(in the rows, 128 means zero)
One turn sends every row of this set to another row. A few are shown first. Where does it send the rows asked after them?
R: [137 106 132 128 112 136 123 128 123 138 128 121 117 100  95 156 113 109
 129  93 134 144 120 116  96 116 121 115 161]
T: [125 141 119 125 112 137 141 140 121 149 139 175  97 148 146 123 136 107
 131 163 131 142 120 110 117 134 116 113 126]
G: [129 127 128 111 150 131 109 162 112 135 139 133  92 150 115 144 127 157
 144 136 130  97 120 109 110 126 131 143 169]
Y: [108 135 106 130 129 134 113 155 130 132 110 163 123 135  88 122 131 103
 144 149 129 123 136 151 116 101 133 141 153]
V: [138 154 144 119 132 132 127  98 126 156 125  65 135 124 171 133 135 124
 119 138 126 133 118 121 142 116 122 143 144]
F: [125 141 135 137 129 116 126 122 132 135 130 140 146 105 120 156 133 161
 127 122 133 164 118 169 129 117 161 139 151]
A: [118 131 145 133 146 128 122 127 120 122 133 115 127  87 116 152 103 126
 127 113  93 125 137 150  91 126 140 136 162]
B: [136 129 140 116 127 138 118 137 133 134 145 177 120 132 116 132 143 124
 122 156 134 112 116  74 127 114 121 138 145]
N: [127  59 135 132 122 139 121 120 148 136 133 112 139 110 149 138 141  98
 137 136 124 123 109 146 110 126 108 137 155]
S: [130 111 120 134 133 119 136 123 158 141 128  97  96 123 151 105 124 134
 103 165 135 151 143 139 154 139 139 123 118]
H: [141 108 139 126 134 130 127 141 137 163 138  75 110 123 147 124 133 161
 115 136 136 102 122  92 133 120 133 136 146]
C: [122 116 118 135 118 136 139 119 136 127 137 117 144 131 151 119 156 138
 131 117 180 133 119 179 139 118 137 138 157]
K: [113 105 126 134 132 146 136 122 128 115 140  90 127 114 145 114 129 102
 128 106 140  92 139 159  97 128 116 136 167]
P: [151 117 138 119 141 152 126 105 150 137 131 118 121 123 126 134 123 140
 124 162 130 123 127  75 123 111  98 161 123]
L: [119 134 106 118 150 118 118 145 130 116 131 155  77 149 116 125 119 130
 130 166 129 146 142 154 131 144 141 128 139]
Q: [127 140 135 118 133 145  93 154 140 135 130 107 147 143 133 153 133 122
 139 135 130 100 108 115 109 102 127 177 163]
D: [106 162 133 113 109 156 140 105 112 108 125 138 127 125 111 153 133 150
 124 115 144 160 134 132 112 137 148 122 147]
Z: [140 132 119 131 125 152 148 106 137 151 126 117  98 141 160 129 114 122
 136 167 130 152 132 111 114 130  94 135 101]
J: [ 97 115 139 114 120 158 136 100 140 108 127 128 145 132 168 134 159 140
 131 161 135 142 123 162 124 145 135 144 142]
W: [116 149 115 132 125 121 146 102 118 152 109 122 112 116 127 100 135 101
 126 151 120 156 143 157 147 112 128 103 135]

R -> D
H -> G
P -> B
Where do these go?
W -> V
A -> F

One turn sends every row of this set to another row. A few are shown first. Where does it send the rows asked after them?
mulup: [142 100 130 148 159 141 142 136 117 114 141  99 148 132 135 171 115 144
 120 161 118 136 146]
gak: [139 124 121 126 116 134 118 135 155 111 168 135 105 131 114 138  89 121
 105 115 127 114 124]
zez: [107 145 149 123 125  94 103 108 155 153 107 137 126 124 122 139 153 122
 124 168 134 122 125]
Tapu: [154 121 117 119 141 114 116 133 160 116 160 136 111 133 112 125  84 130
 106 124 111 137 135]
Tukar: [115 111 137 118 134 134 149 100 119 109 137  98 138  92 130 117 135 171
 145 137 143 110 131]
gad: [119 141 121 154 125 126  98 166 106 132 150 129 140 142 111 142 135 142
 115 168 105 137 119]
Voga: [111 140 156 114 123  90  99 121 163 141 111 134 132 127 129 127 153 120
 123 162 123 116 106]
vipu: [153 112 120 117 133 127 106 128 159 106 170 130 122 136 115 120  86 133
 103 124 123 128 120]
buret: [ 95 147 143 123 130  97  97 107 157 134 108 136 134 135 143 121 154 125
 111 141 126 131 107]
Kofod: [149 133 127 113 136 118 111 118 155 108 160 138  91 142 120 123  97 135
 107 117 118 120 126]
Gutud: [143 100 126 146 161 137 145 139 121 113 137 105 152 132 133 173 112 133
 125 157 123 138 146]
Fof: [115 118 130 126 138 136 153  99 117 115 142 118 132  85 130 123 129 184
 146 136 138 125 131]
tenad: [123 141 120 156 131 129 101 159 108 133 156 142 136 145 113 145 130 137
 114 170 107 134 116]
kavop: [115 117 133 144 146 132 127 165 126 134 116 104 155 108 137 116 149 130
 138 152 123 169 129]
pori: [143  96 130 144 157 133 135 140 120 119 140 105 151 134 131 178 117 137
 120 157 115 143 141]
namon: [108 159 160 119 125 112  99 103 166 142 108 130 115 120 130 122 145 129
 126 154 137 120 117]
Vis: [100 151 143 119 118  95  93 103 149 135 108 128 129 134 122 134 158 122
 133 150 119 139 122]
Sav: [128 140 118 157 129 131 103 166 113 128 152 139 135 145 113 138 129 140
 112 171 108 138 117]
papok: [115 122 144 121 136 134 150  93 128 103 139 113 121  88 127 120 133 174
 139 123 142 117 125]
dirur: [121 124 145 115 137 143 147 100 119 105 132 113 140  91 112 133 130 174
 158 125 140 139 130]
nekil: [115 120 138 144 151 128 133 165 126 139 114 109 144 110 145 115 152 126
 136 156 120 162 127]
zene: [127 133 154 110 146 136 158 110 123 104 119 108 142  95 124 129 125 175
 137 124 144 114 128]
lal: [111 128 134 145 149 128 131 164 123 138 114 109 153 106 143 111 147 128
 139 156 115 164 127]
zafi: [145 120 121 121 120 122 112 129 158 108 167 135 108 127 110 145  90 124
 122 114 104 141 126]
Kib: [145 127 127 120 131 119 112 119 168 104 161 132 106 128 112 123  88 132
 102 114 117 128 127]
kefer: [123 121 137 120 134 138 154  94 141 101 132 118 120  97 144 127 127 177
 146 127 146 117 124]
dito: [106 147 156 118 122  95 106 104 168 132 106 137 118 123 120 131 154 127
 121 153 135 119 113]

dirur -> Vis
kavop -> gad
Where do these go?
namon -> Kofod
Fof -> zez
nekil -> Sav
gak -> zene
tenad -> Gutud
Tukar -> Voga
Kib -> papok

